A single turn carries every row of the set below to another of its rows. Some are shown first; where does it send the rows asked next?
gopa: [ 18.9,   0.1,  48.9,  -5.6, -15.0,  -1.1, -20.2,  -0.8,   2.5,  18.0,
  24.6, -48.8, -19.2,   5.8, -10.2,  37.1]
gup: [-47.9,  20.0,  26.8,  14.8,  -8.5,  -8.6, -49.7, -11.7,  30.3,   3.3,
  29.5, -13.2, -30.6, -28.0, -21.6,  24.4]
modev: [ 16.3,  -1.9,   5.7, -42.4,  25.4,  -2.3,  -1.6,  16.5, -10.1,   9.9,
   8.5,  -3.6, -15.6,  33.2,  26.3,  13.9]
Tane: [-29.4,  16.3, -17.1, -33.6,  40.2,   1.0, -42.8,  22.1,  48.7,  -5.7,
  -1.7,  25.8, -24.7, -17.5,   4.1,  38.0]
Vavud: [ 24.9,  -0.7,  28.1, -11.9, -26.4,  11.3, -15.0,  14.7,  14.6,   0.0,
 -18.8, -48.8, -27.7, -19.9,  -5.0,  43.2]
Zovad: [-24.0,  11.0,  -6.9,   8.7, -12.1,  -1.3, -49.4,  12.1,  48.9,   4.2,
  11.5, -25.7, -37.7, -46.7, -18.4,  45.3]
tiv: [  5.5,  11.5,  32.5,  21.7, -29.2,  -4.1, -28.9,  -6.4,  23.2,  -1.8,
  45.2, -20.4, -43.3, -40.4, -16.3,  27.7]
fudu: [-48.4,  18.9, -15.9, -22.0,  32.5,  -9.4, -28.3,   5.1,  15.8,  -6.7,
  12.3,  31.4, -28.0,   0.1,  13.4,   4.4]
dilof: [ 22.8,  17.9,  34.6, -55.4,  21.7,  16.7,  12.6,  17.6,  16.6,   0.1,
   2.2,  14.4, -17.0,   2.0,  34.0,  15.8]
kene: [ 18.8,  -2.9,  34.7, -12.1, -18.6,   6.3,  -1.9,  -1.7,   1.2,   4.9,
   2.4, -57.6, -30.9,   4.5,  -7.8,  28.8]
Mep: [-33.6,   8.9,   6.6,  13.8,  -8.2,  -6.2, -41.4, -12.4,  39.0,   4.4,
  34.3, -35.7, -42.2, -28.6, -26.3,  35.7]
piluk: [ 16.9,  10.3,   6.6, -40.2,  37.6,  -1.1,  -3.1,  13.1,   6.5, -11.1,
  19.1,  41.8, -28.1,   8.5,  24.3,  10.0]
ris: [-48.4,  16.0, -11.4, -25.6,  46.5,  -6.1, -35.1,  -0.8,  40.0,  -6.9,
  19.1,  23.9, -27.8,  -3.2,  -4.0,  23.3]
gefi: [ 19.9,   5.8,  15.3, -52.5,  24.9,  13.2,  -7.8,  23.7,  11.4,  -7.7,
 -32.0,   3.9, -13.7,   7.7,  17.0,  35.1]
zazov: [-22.1,  20.7,   7.7,   6.8, -17.2,  -0.7, -28.3,   7.3,  50.3,   9.2,
  44.9, -18.1, -44.5, -56.9,  -0.6,  28.8]
topob: [ 51.5,  -0.2,  43.1, -16.9,  -9.6,   5.5,   4.5,   7.8,  -6.4,  -2.9,
  18.7, -16.6, -30.3,   0.0,  10.6,  22.5]
dakev: [-30.4,  21.2,  -5.6,  -0.6,  20.2, -12.4, -36.1,   1.9,  38.3, -12.4,
  42.7,  38.1, -43.2, -34.9,  -1.6,  15.9]
Dekol: [  7.0,   6.0,  15.6, -51.6,  38.1,   7.1,   2.9,   7.5,   2.5,  -7.6,
 -10.8,   2.2, -18.6,  29.4,  16.9,  14.4]
nugo: [-27.3,  25.1,  -4.8, -35.1,  38.9,   0.4, -21.1,  16.0,  52.2,   2.1,
  33.3,  35.6, -27.7, -26.7,  20.0,  22.9]
budoz: [ 26.4,  10.5,  45.3, -13.2, -34.8,  13.2,   4.1,  10.5,  14.2,   6.3,
  11.6, -38.0, -33.9, -29.1,  11.3,  23.4]

gup -> fudu
gefi -> Vavud
dilof -> budoz
Now find these:
topob -> tiv
Dekol -> kene

